Each path is a new rotation, seen through one point. The rows after it are directions, each followed by how far the rotation turns it, in degrees each step (0 if it stays put).
Each turn is a multiple of 5 degrees from 10 to 175, or 0.
Each row of a path follows its step; steps can be skipped.
path 1
step 0: [-18  12  -2 -19 -20 -22  -7 -16  -5  -7   9  -3  14 -21 -25   5  -8  -3
 -17 -33  10  -6 -10 -17 -10  -5  19  22 -28   6 -12   6 -21   2   7 -21
  24  -1   2  -8  -8  18  -2   5   3  15  -8  10  11 -18  -5 -21 -13  12
 -17 -14   1  39  -3  24  -4   4   1  -6  18  11  15 -11  -9  14]
step 13: [-11  33   2 -10   4 -16 -30 -25  -5 -29  -5  10   4  -6 -11   1  13   5
   2   2 -17  21 -13 -26   9 -17 -10  10  -7  -2 -19  19 -19  13   7 -30
   7 -17 -15  -9 -18  14 -10  25  -6 -15  13 -14  15  -8  -9  -5  -1   4
   9 -20  17   7 -13  -1   6  25  23   3  -9  11  -4 -16 -12   6]
step 15: [ -3   8   5 -33  -2 -11 -27  -7   2 -28  27 -14 -19  11   4  31 -23  11
 -21   2  29  18  13 -20   3 -11   7   4 -20   1 -13   0 -13 -16  -4  -7
 -26  16  10   4  -5  15 -10  20  23   7   1  -1  -1  -8   2   0 -14 -24
 -19 -13   7  13   5 -13   9  16 -15   2  -2  -1   7 -19  -4  17]
step 17: [ -9  -2   2 -22 -10 -15  12   2   4   8  -6 -37 -18   2  18  18 -19 -10
 -16   2  10  -2   1  -7  10  28   5  14 -18  -2   1  -9 -41  44 -10   8
  -2   2   4 -16   5   8   1   8  13 -13  -8 -14  16 -18 -14 -14   5  16
 -27   1 -13  11  20   5  -1  -1   6 -24 -18   4   4 -17   6   3]
step 20: [-12  -2 -16 -27 -17 -10   5   9 -12 -12  -1  -5 -16  -7 -34   8  -1  15
 -19  -9   5   0  38  -4  14  -5   9  -2 -14   6   0  12 -16  22  11  -5
   5  -9   0 -35  14  25  11  33  -9 -16   3  -2  24   3  11 -24 -30  -2
   0  -2 -12  14   0  -7   3  -7   3  -1   2   8  10 -29  -8   1]
step 22: [  5  41   2 -17 -13 -16 -35  15  -1  24   4 -11 -14 -20 -20  -1  -6   7
   4   3  14  -6  -7 -13   2 -14  10 -17 -14 -15 -22  -6 -17  15  -9 -10
  10   6  -8  -7  22 -10  18  -6  12  -5  -1 -10  -1 -29 -16 -18 -11   7
 -28  -1  -8  -7   2   2  -9   1 -16  20  -4 -13  19 -30  -5  18]
step 23: [-21  14  -6 -20  20 -12 -27   7  -5  -9  -9  -9   1 -16  -7  10   4   8
 -14  -4   4  15  -3 -25  26  -6  13   1 -16 -13  -1   2  -7   9  20 -21
  38  16  -7  -5  -1   9   3   5   2  -9   7 -14  21 -26   9 -16   2 -22
 -20   4  12   1 -10 -16 -16  10  29 -23  -4 -26   2 -29   1  -4]
step 24: [ 13  19  18 -16   3 -20 -32 -10   3   7  -5   1 -16 -19  -1   2 -14  11
   8  15  -4  13  -6 -47   8  25  -8 -22  -9 -19  16 -13 -29   1  -3 -17
  18  -6  -9   6 -20  -6 -28  13  -3 -26  22  -2   6  -7  -3   9  21   4
  -2  -1  -1   5   7  -4   5  -4   9  -9  -6  14  -9 -24  14  -9]
step 26: [ -9   0   8 -27 -12 -21 -18  -9 -11 -32  -4   3  12   1  -6  28  -4  -1
 -26 -10 -19  19   8 -17   9  11   3  -7 -31  20  10  20  -4   4 -20 -30
  -6  13   0   5   5  20 -13  -4   3  -7  33  -2 -10   6 -16 -11 -19 -16
  -9   9  23   4 -10   4   3  18  -2 -19 -17  -1   2  -7  20 -10]
Directions:
[ -1   3   0   5  -2   0   2   0  -3  -1  -5   8   0  -2   3   1   2   6
   2  -4   4   0  -1  -2   5  -3  -2  -3   1   2 -11   4   6  -2  -2   1
  -1  -2  -4  -4  -2  -3  -3  -1   1  -1  -2   1   5   1  -5  -1   2  -4
  -2  -2  -6  -2   7  -7   2  -5   0   2  -2  -4   1  -7  -2  -3] | 40
[ 2  0  1  5 -1 -4 -2  5  3 -4  1  2  0  3 -3 -3  4 -5  5 -4 -3  6 -3 -1
  5  0 -4 -4  7 -1 -3  1  0  4 -1  3  0  0  4 -2  3  3  6  1  3 -1  7 -3
 -1 -6 -2  2  5 -2  2 -5 -1  5  2  1 -4  3 -4  4  1  1  5  4 -2  4] | 120
[-5 -3 -7  2  0  1  1  3 -1  1 -9 -1 -4  0 -1  0  3 -2 -2  2 -1  0  2  2
  3  1  0  2 -1 -2 -3  4  3  4  0 -5 -4 -1 -1 -2  7  2  2 -4 -3 -7 -3 -9
  0 -2  0 -5 -1 -5 -1  2 -2 -4 -2  7 -4  5  1  1 -8  0 -6  2  5 -3] | 120
[-1 -2  2  0 -2  1  4  0 -1  0 -4  1 -3  1  3 -2  6  2  4 10  2  1  1  1
  0  4 -3  7  1  1  2  1 -6  5  1 -2  6 -3  4 -4 -2  3 -4  1 -2 -8  0 -2
  6 -1  2  0  2  7  6 -3 -1  0  4 -6  3  2  3  2  3  6  0  0 -1 -1] | 100
[ 3 -3  2 -3 -1  3  0  1  1 -4  0  2  2  6  3 -1 -5  2 -4 -1 -2 -8  1  5
  4  3  5 -6  5  2  0  3 -4  1  1 -2  2 -1  5 -1  2  2 -1 -3  0 -1 -4 -5
  0 -2 -2 -2 -1 -9 -5  6 -1  0 -2 -4 -2  1  5 -3  6  6  6  0 -6 -2] | 130
[ -3  -1  -1   4   2   3  -3  -6  -1   3   2   5   3  -3   2  -3   0  -3
  -4   5   4   4  -5  -3   6  -1   6  -1   5  -1   3  -2  -4  -2  -1   1
  -8   1   2 -10   3   5  -1   1   2  -1  -5   2  -4  -4   3   0  -3   6
   0   3  -3   2   1   5   2   0  -5  -1   1  -1   0  -4  -4  -5] | 145
path 2
step 2: [ 27  -5   2  18  -2  -1  -6  -9   0  -2  10 -13  19  11 -18  -3 -10   4
  -6 -19  -8  26   2   6 -13 -15  18 -17   1   5  16 -11 -20   7   0   4
  -9   8   5 -11  49  10  21  -1  19  -1 -29  -9  -1 -10 -13  -1  -5  11
   4  12   8 -15  -4  10 -16   7   5 -12 -25  -7  -2   7   4  -3]
step 8: [ -1  12 -13 -26  17 -11   9   5  12  -2  -2  -1  -1  -9  11   5  17  -8
  10  15 -11  14  16  16  10   8  28  -7 -26  -1  -6 -28  10  -8  13  -9
 -11  -6   8   1 -35 -11 -16   3  -5   1  -6  15   9  -3 -19  -1   5 -11
  -6  38  -3 -17  -8   8   4  16 -12   6  -7  22 -19  -4  -3   0]
step 12: [ -9 -26  22   4   7   2  16  12  -6   8  -7   5   2   6 -11   7  -6   9
  -1   4   0  13  -6  -8  12   0   6 -13  -7 -22   2 -17  18  -5   8   5
  23  29  15  12 -22  -6 -33 -18 -23  16  -4 -17  -2  23 -11  -7 -12 -10
  18   4 -12 -19 -12   6  11  -9  12  15  -5 -17   8 -17 -15  -8]
step 14: [ -4  19  -7   4   4   9 -29  -6  -9   9  29 -13   0   4   0  -9 -11  -8
  12   3   3   9   7  10  -6 -13  -6  -4   3 -21  -9   8 -17   6 -18  22
   4  -1  -3 -17  -5  15  33   8  36  -5   9  11 -16   8  -4   9  -1  -6
   8   0 -10   1  -6  16  24  16  12  21   0 -20  13   1   9  30]
step 16: [-17  -6 -29  -9  15 -15   3   8 -24 -11 -24   2 -17 -10  13  -7  16 -15
 -18  14  11  -5  14  10  -1   2  -3  16  -7  10 -12 -26  13  -5  -1  21
  12  13 -12  -5  16  -3 -13 -17 -34  -4 -15 -14  15   6   0   1   7   3
  31   8  10  17   2  -7   4   3   2  -3   3 -19   0  -2  17  -4]
step 17: [ 22 -20   5  -7  -2 -11   3 -10  10  -1   5  -1 -20  15  -8  -7  12 -10
 -12   9  17  -1  12  10  24 -14  21   5  -3   3 -10  -5  22 -13 -10   2
  -1 -12 -14  -6   2   0  13  32  10 -10 -23 -23  12  32   9   3   3  -6
 -25  11  -7   4 -11  17   8  10  14   9  32   5   4  -6  -8  -9]
step 19: [-13   6   8  -4   8 -20  10  16   2 -23  -9 -20  -2 -19  12 -17  10  14
  -2 -19 -12 -13   7  15  13 -11  -5 -19  -4  -6  21 -14   3  -7  11  15
 -11 -15   9  20 -12   3 -16  -2   9  -5  -4   6 -23 -14 -13   4   3 -29
  21  31   3  -7   0   7   2 -10 -13   0 -19   9   4   2   5  31]
step 21: [ -4 -15 -10  14   5   3   1  15   2  -3  20  -4 -10 -23   9   8   7 -12
  -7  11  -2   7 -17 -21  16  22  -4 -17   3   4  -9  30  18  23   0   7
   0  12  -4   3 -11   7 -13  -3  23  -1   7 -17  11  28  19   6 -14  18
 -14   4  -1  12 -16   3   4  29  12   1  -9  -4  15 -24  19 -10]
step 23: [-25   8  15 -16   4 -22  -8  -2 -15   2   8  11  -2  20  -7  14  -1  10
  -1   4  -6  15   9  -6   1 -15 -12 -26  -9 -15  -5   2 -16 -14 -25  10
  13  12  27   6   7 -18  -3   7 -27  15  -2  -5 -13  21  -6  -6  -9  -5
  17  11  -7  -7   7 -19 -10 -10 -10  27 -16 -17  12  17  -1  15]
Directions:
[ 0 -4 -4  1 -6  2  2 -1  0 -1  1 -1  9  0  1  4  5  5  1  0  2  0 -1 -4
 -3 -2 -1 -3 -5  3  0  1 -1  1 -2  4 -6 -3 -3 -6  3  3 -1  4 -2  3  9  2
 -1  3  4  0 -1 -6  2 -4 -6  0  0  6  5  1 -6  0  0  2 -5 -1  3  6] | 95
[ 8  3 -4 -3 -3 -6 -1  2  6  3 11 -4 -1  0 -3  1 -3 -3 -7  2  1 -1 -2  5
  1 -4  3 -3 -4  4  1 -5  3 -3 -5  4 -4 -2  2 -1 -3 -1  0 -4 -3 -4  2  3
  2 -3  1 -2 -1  1  4 -3  2  4 -2 -4 -3 -6 -1 -2  1 -1  4  2 -2  4] | 120
[-1 -2  0 -8  0 -6 -4 -3  3 -4 -6 -2  3 -2 -3  0  7 -3  0  3  4  1 -3 -5
  2 -3 -7  1  4 -1 -4  0 -1 -2 -4 -6 -5 -2 -4  0  1 -4  4  1 -1 -3  5 -2
 -3 -1 -2  0  6 -1 -2  1 -2  0 -2  1  0 -6  6  2 -5 -6  4  1 -1 -2] | 110
[ 1 -3 -5 -2  9 -3  1  1  0 -1  0 -6  3  1  7 -3  2  3  2 -4 -4  1  1  5
  2  2  2 -5  3  4 -4 -1 -4  1  1  3 -6  4 -3  4  0  1  8 -6  3  1  2  1
  2 -3 -1 -3  3 -5  2  4 -1  5  5  3  0  1 -1  0  5 -2 -4  1  0 -8] | 130
[-4  0 -3 -3  3  0  3 -4  4  5 -5 -5  1  1  6 -3 -3  6  3 -3 -2 -5  2  2
 -7 -1 -4  4 -4  0  0 -4  6 -5 -5  0  5 -6 -1 -3 -3  1  1 -5  4 -1 -1  1
 -6  2  7  0 -3  3 -2  4 -2  2 -7  4 -1  1  5 -2  1  0  2  2  1  1] | 135
[-1 -2  1 -1  0 -2 -3  0  2 -1  1  3 -2 -3 -4  1  1  2 -5 -1 -7 -3 -2 -2
  1  2 -5 -6  6  2  2 -2 -1 -2  0  6  5  0 -6  0 -1  1  0 -2 -1  0 -5  4
  9 -1 -4  0  0 -1 -7  1 -1 -5 -1  9 -4 -6  3 -5  0  3 -6 -4  2  5] | 40
[-2  1 -1  5  2 -8  1  8  4 -4  1  7 -5  0  5  0  4  1  2 -2  2 -3 -1 -3
  0  1  5 -3 -2  0 -2  0  5  2 -3  3  1  5  4  4 -4  1 -2  4  8 -1  0  4
 -3  5  0 -1  3 -1 -1  1 -5 -1  1  3  6 -7  3  5 -1  3  4 -1 -3  1] | 160
